Each named move below is a turn or a mirror, shown by a few rows before and after it. Which moves, in which order, take the first row of each later pair to the second? The first pair is answered.
move X:
[-11   6  -6  -4 -10  -6  -8 -25   0 -14  -2   5   2  22  -4]  ->  [-29  -3  -9  -8   8   7   2 -22   4  -4   2  -5   1   3  -3]
[-11  -9 -17   1   9  -3 -17 -23  -4  -2 -10   7 -24  24  -2]  ->  [-18 -12 -19  -1  15   3 -14 -22  -2   3  -9   4 -25  17  -2]
[-11 -31  -4  -4  15  15  18  -3  -9  18   8  -7  -1 -11   6]  ->  [ 25 -15   5   4 -22  -9  -2  -6 -18  -3  -1  12   1  25   2]
[  0  18   3  20  -3   0 -20  10  -5  -4  -5  24  18  16  13]  ->  [-25   8  -2  15  22  15  -6  13   0  10   1  11  17  -8  15]
move M:
[13 25  9  7 -2 -4 -4 32  3  4  5 12  9  5 14]  ->  [  4  19   6   3  11   5   6  34   4  13  10   4   9 -10  16]
[ 14  -5  -6  -4 -20 -10  -6  -6  -2 -14   3  -2  -2   2  -5]  ->  [  1 -13 -10 -10  -3   2   6   0   0  -2  10 -14  -2 -17  -4]
[  8 -11 -20  -5  -1   2   7   1 -35   5  12   3  11 -12  10]  ->  [ 15  -6 -16  -2 -11  -6   0  -2 -36  -3   8  10  12   1   9]
[-25  13  12   7 -19  11 -35 -33  14 -21  -6  10 -18   6  -3]  ->  [-44   0   6  -2   3  28 -19 -28  17  -4   5  -5 -19 -23  -1]
move Q:
[-25 -12  -5   2   4   4   4 -13  -9  -6   5 -13  -7 -18  -8]  ->  [-31   3   1  17   3  -1  -8 -13  -4 -11  -7   4  -2   0  -6]
[-13  -2   1 -14   1   8  19   6  15   4  18 -19   0 -24   6]  ->  [-24  24  11  12  -1  -1  -1   6  24  -5  -3  11  10   7   8]
[ 24  18  23   5 -14   7   2  31   6   8   0  -8   0   2  -2]  ->  [ 25  15  22   2 -13   8   4  31   5  10   2 -12  -2  -2  -2]
[  3   8  -3 -10  -4 -11  -8 -10  -8 -18  -6  10  -9  10   3]  ->  [  8  -2  -8 -21  -3  -8   0 -10 -11 -14   2  -2 -12  -2   2]
move G:
[ 19   0   7  -1  -6   1  10  12  12  15  -2 -17   2   1   5]  ->  [ -9   5  -4  13  11   2  -7   4   3  13 -10   6  19  12  13]
[-24  16   2   9  11  11  -5 -15  25   7 -20   7  -5  -8   5]  ->  [  1  13  11  -4  -3  11  11  -5  32  11 -13 -13 -18 -18  -1]
[ -8  -4  12  -6  12   1   1  -7  19   1 -19   1 -19  -6  -7]  ->  [  1  -3  15  -7  18   7  11  11  13  14 -11   0  -9 -14  -4]
[ -5 -12 -15  -5   3  10  16   0   4   1  -2 -17 -18 -15  -4]  ->  [-15  -7 -19   2  17  14  12   7  -6   8  -2  -4  -2 -14   3]
Now pairs of rows:
Each pair is two moves apart.
[ -6 -13   3   1   3   9   4  -9  14   4  -2 -15 -18  -6  -6]  ->  [17 -1 11  5 -1 10  8 18 -1 17  3 -3  2 -1 -1]  M then G
[ 12   1   3  -8 -11  -8  -4  -2 -11  -2  -1   1  -4   8  -3]  ->  [-15  -6  -4  -7  11   3  -1  -6  -8   6   0  -2  -1  -5  -1]  X then G
[ 27  -3  -7   1 -22 -10  -5   4 -21  -3   7  13  19   7  10]  ->  [ 20   0  -6   6 -22 -13 -11  -1 -17  -8   2  19  18  14  11]  X then M
[-18   2  11   5   6  10   0  -1  23   1  -9  -5  -9  -3  -3]  ->  [  2  11  18   8 -10   1  -4   5  19  -4 -11   3  -6  11  -5]  G then M
[-33 -10  -6   0  12   7 -12   5  11   1  -5 -12   3  -9  -2]  ->  [-10   3   1   9 -13 -10 -27   1   6 -14 -13   3   5  19  -4]  Q then X
[-11  23  23  18   6   6   2  15  26   7 -15  11  -2   8   3]  ->  [ -2  22  26  13   0   6   8  20  28  10 -12   3  -5   4   0]  G then G
[-4 12 16 -4 -1  6 -2  9 10 11  8 11 15 -1 -2]  ->  [ 11   8  16  -8 -12   1  -2   7   4   8  12   8  13   1  -4]  Q then X
[ 27 -11  -7  -9 -13  -6   1  -5 -17  -4  12  -1   6  -2   1]  ->  [  9   9   1  12  -7  -8 -13  -3  -8  -7  -5  22  14  17   5]  M then Q
[-33  19 -16  14 -11 -18 -36 -34   6 -28   5  16 -12  18   7]  ->  [-60   7 -21   8  21   3 -18 -25  13  -7  14  -1 -11 -14  11]  M then Q
[  0 -11   6 -25  -5   8  12  -9  14  -3   8 -32 -18 -16 -11]  ->  [ 16  10  16  -9 -29 -10 -10 -12  13 -19  -7  -6 -13  21 -11]  X then Q
[  0 -27 -12 -17  -4  -8   9 -12 -12  -6  -3  -7  -8 -11   3]  ->  [ -9  -2  -4   8   4  -8  -4   2 -15  -3 -17  26  14  11  11]  G then Q
[  5   7   2   6  -6  -5 -13  -3  -4  -3  -5  11   8  14   1]  ->  [ -5  -6   1  -6   9   9   7   1   7  10   4 -12  -2 -14  -1]  G then X
[ 28  -1   8  -6 -23  -6  -7  -2 -10  -3   3   9   8   6   2]  ->  [-13  11  11  11   8   6 -11   0   7   6 -10  23  15   5   9]  X then Q
[-16  -3   1  14  14   9   9   3  -3  -3  -1   7  16 -11  -3]  ->  [ -2   4   5  18  -3  -2  -2  -2  -5 -15  -6  17  16   7  -4]  Q then M
[ 27   6 -17   4 -10   2  -6  -3 -27 -11   2   3  17   1  -8]  ->  [ 25   1 -20   1 -12   1  -8 -10 -25 -15   4  -1  12  -1 -10]  G then Q
[ -8 -16 -12 -10  17  12  17  -9   0  -2  11 -10 -11 -33  -7]  ->  [ 16   9  14   0 -13  -1  14  -2  25 -14  -6  -6 -27  -8 -17]  Q then G
[-6 -8 -2 -1 11  0  0  0  9  2 -3 13  2 -7 11]  ->  [-2 -7  3 -2  2 -4 -2 -6 16 -5 -6  9 -8 -3  7]  G then Q
[-9  7 13  6 11  6  5  6 13  1 -8  5  2  1 -2]  ->  [  5  -7   8  -8   4   6  14   5   5   2   4 -11  -3 -10  -4]  X then Q
[  2   4   6   6 -16 -13 -12   9  -3 -18  -2   2 -12 -13   3]  ->  [ -2   3   5   6  -2  -3  -4  24  -7  -5   4   1  -2 -24   8]  G then X
[ -5  -8  -4  -5   5  -4   4  -7  -1  -5   0 -15 -13  -4  -5]  ->  [-16  -5  -9   1  15  -2  -2  -7  -6  -3  -3  -5  -3  -1   0]  G then G
[-17   5  -7 -14  10   3  15 -16  -1  22  12  -4 -20  -9  12]  ->  [  7  18  -2  -6 -17 -16  -3 -19  -8   6   3  13 -17  20  10]  G then X
[ -2   7  -8  10 -16 -10 -20   6  -3  -1   0  23  10   9  -2]  ->  [ -9 -14 -24  -2  -4  -3 -14  -1 -15   3  13  11  11 -11   0]  Q then G
[  5  -4   6   2  -4  -3  -8  -1   7  -5 -10   3  13   6   4]  ->  [ 9 -3  7  2 -3  0 -5  6  5  0 -8  3 16  4  6]  G then G
[ 14  11   7  -4  11  16   3  25  15  17   3 -11 -19 -24   0]  ->  [  8  27   1  16  11   5 -24  21  -2   6  -9  25   3   5   7]  X then G
[ 20  -4   3  -5  -2  -1   9  19 -14  12   8   1   8  -4   6]  ->  [-20 -11 -11   1  19   3  -4  -5 -10   5   0   9   8  -4   9]  G then M
[-10  -8  -1  -3  15  16   0  -3   3   7  -1  -9 -11 -15   5]  ->  [ 13   4   3   4 -11  -2 -16  -9  -2 -10 -10   5 -11  13   2]  G then X
[ -8  -4   0  -6  10  18  11  12   1  22   3 -10   5 -20  -2]  ->  [ -9   5  -4   7 -11  -4 -21 -17   1  -8 -14  13   2  17  -5]  G then X
[-15   6  -1   9   4   3  -2   3   1   3  -3   8   7  -1  -2]  ->  [ -2   4   4   3 -12  -3   1  -3   9  -5  -3  -4  -8  -1  -8]  M then G
[  5  -2  -9  10  -5  -2   3  21   2 -17  -9  13   1  32   6]  ->  [ 16 -22 -16  -9  -7   2  17  21  -5 -11   7  -9  -5  11   3]  Q then X
[-17  -3  -2   7  16  13   4   3  -4   5   2   0   7 -10   6]  ->  [-11  -6  -2   3  14  15   8   6  -8   7   6  -2   7 -13   6]  X then M
[  6  -5 -10  -2   0  -1  -7   4 -21   3  12  11  15   2   7]  ->  [ -8 -18 -14 -10   5   2  -2 -12  -8  -1  12  -5  -2 -11   3]  G then M
[  6   9  18   8 -13   4 -18  -5 -24 -10  -9   6 -16  12   4]  ->  [-24   6  15  10  14  20 -10  -2 -16   2  -9   3 -15  -5   7]  X then Q
[  6  -2  -1  -9  -1   2   8   6  -2   9   3  -6  -4 -10  -1]  ->  [ 4 10  6  2 -9 -4 -2  2  6  1 -8  6 -5  6 -3]  Q then G
[  2  -1   6  -4 -14  -8 -12 -11  18 -16  -9  -2  -9  10  -5]  ->  [ -7  -7   5 -10  11  13  10  12  14   9   3 -13   1 -18   1]  X then G
[  3 -24  -1  -8 -10 -14   2 -20  17 -33   0 -15 -11  -3  13]  ->  [-18 -25  -2  -6  11  -2   9 -14  22 -22   0 -17  -9 -15  16]  Q then M
[ -3   0  12  10   6 -10 -14 -14  -9 -22  -3   8   2   9   6]  ->  [ 20   5  25   5  -7 -10  -1   0  -3 -17  -1  -1  -4   6   2]  G then Q
[  6   3   0   0  -4   3  -1   1 -10  -7   0   9   8  11   1]  ->  [11 -3 -1 -8 -9  1  3 -3 -8 -9  3 -2  0  5 -3]  G then Q
[ 12   6   5   4  -9  -9 -10   8 -12  -8   2  13  13   7   1]  ->  [ 18  -8   0 -10 -14  -9  -1   1 -11  -9  11  -5   1  -6  -5]  G then Q
[ 24 -10 -30  10 -27  -5  10   4 -29   9  11  -1   5  -8  -8]  ->  [ -7  -9 -31  14   2  12  19  12 -20  25  10  -2  10 -24  -3]  Q then M
[  4  12  -3  11   1   2  -2  -2   9  13 -11  13   7  20   4]  ->  [ 10  12  -3  10  -2   1  -2   0   6  13 -10  12   7  20   4]  M then X
[-24  -2  -2  -2   9  -5  -6  -3  16   2  -9   2  -9  -1  -3]  ->  [ -1   1   1  -3 -12 -18 -13  -6   9  -7  -9   5  -9  12  -6]  Q then X
[-7 13 14  4 -1  3  6 18 17  8 -5 -4 -5 -7  5]  ->  [-13  -2   3  -7   5   6   8   9  11   9   3 -15  -8 -19   5]  G then Q
[-29 -16  -5   2  19  18  -1 -27  -6   8   1 -16  -2 -12  19]  ->  [ 21  -5   9   0 -30  -5 -10 -29  -6 -12  -4 -14 -14  17  10]  G then X
[-23   1   8   2  21  18  11  11  15  11   0  -7   6 -15   3]  ->  [-30  -4   4  -1  14  10   3 -11  23  -4  -6 -12  -8  -9  -2]  G then Q
[-19  -1  15  -1  13  11  -2  -3  23  -6 -12  -2 -11   3  -1]  ->  [ 14   7  25  -3  -9   3   0   9  17  -7 -10   0 -10  14  -3]  G then X
[-11  -9   2  11  -8  15  14   0   5  15  -9   3   3  -7  -8]  ->  [  3  -2   5  15 -21   8   8   2   0  10 -12  10   5   7  -8]  X then G
[-21  -3  -9   8  10   0 -11 -13   8  -4  -5   8   1   5   2]  ->  [-24  -6 -10   6  15   4  -7 -11   8   0  -2   4   2  -2   3]  X then M
[ 18  16  15  12  -7  -9   5  -3 -15 -12  -2  -5   8  37 -21]  ->  [ 27  13  14   6  -9  -8  12   2 -19  -8   4 -11   8  31 -21]  M then X
[10  9  6  4 -7 -5  2 13 -4  2 -7  5  1  6 -3]  ->  [-10   0  -1   1  12   5   8  10  -2  10  -5  -1   2  -9  -1]  G then M
[ -9  11 -14  -2   4  -7  -5   3 -12  -7  -5  11  17   1  -1]  ->  [  4   5 -16 -10  -5 -10  -2   2 -18  -8   2   4  15  -1  -4]  Q then X
[ 18  14  16  -3 -20  -8   3   7  17  -8  -4  -6 -12  14  -3]  ->  [ 0 14  5  6 11  4  2 24 -7 11  3 14 22  7 11]  Q then G
[ -6  11  -9   9 -20  -8 -21 -16  -5 -14 -13  30   7  15  -3]  ->  [  9  16  -4   7  -9   5  -3  20 -19  12   0  31  27   0   5]  G then G
[ -6   0  12  -9  -1  11  16  -3  38  -4 -13 -23 -26  -4  -3]  ->  [  8  -1  12 -11 -15   3  11  -6  33 -11 -11 -23 -29   3  -6]  M then Q
[  3  -1  -5   4  -7   0  -9  -5  -4 -21  -4  -1   0   2 -12]  ->  [ -1   2  -7   8   3   6  -8   5 -12 -13  -1   7  14   0  -7]  G then G
[-3  4  5 -7 -4  2  8  8 13  7  1 -7 -4 -7 -2]  ->  [-13   3   1  -4  -4  -2   0  -4  16  -2  -4  -3  -7  -1  -4]  G then G
[-13   3  -6  14   5 -18  -5   1  14 -10 -18  13   4  16   8]  ->  [ 2  6  0 11 10 -9 10 29  4  8 -7 10 16  4 13]  G then G
[ 10  -4  -9  -9   3   6  13  -4   2   0   9  -3 -17  -8 -12]  ->  [  4  -4  -9  -7   7   8  13  -6   4   0   9  -3 -17  -9 -11]  M then X
[  8 -14 -12 -13  -2  -1  14   0  -4   2  12 -16  -4 -16  -4]  ->  [ 17   0 -10   0  -4  -5   2  13 -19   4   7  10  18   3   3]  M then G
[ 13  -8  -7 -31  -8 -16   8 -21   4 -12   9 -39 -29 -17 -16]  ->  [  7  26   6  -1 -18 -30 -20 -22  12 -26 -18   1 -19  26 -14]  X then Q
[-13  22  17  14  20  10   8  22  17  14 -10   8  11  -1   5]  ->  [ -9  -8   5 -12   7   5  16  -9  25  -1   1 -28 -21 -19  -7]  G then Q
[ 22   0   4  -7 -21  -5   6  11  10   0   6  -9  -6   0  -5]  ->  [ 19  -3   3  -9 -16  -1  10  12  11   4   9 -13  -6  -6  -4]  M then X
[-12   5   6  -1  10  12  13  17  -5   9  20  -6  15 -10  10]  ->  [  6  16  12   6 -21 -10  -7   0  -1 -17   6   5   7  21   3]  M then G
[  4  17  24  -2  19  19  33  29  13  12   3  13  13 -21  -1]  ->  [  0  28  19  15  -1  -5  -4   0   9 -20 -17  42  13  22  -3]  X then G
[ -7  -6  -2  13   4   4 -20   5  -2  -5  -6  14  17   4   1]  ->  [  2 -15   2   1 -11  -1 -11  -7  14 -14  -6 -10  -9  -3  -9]  X then G
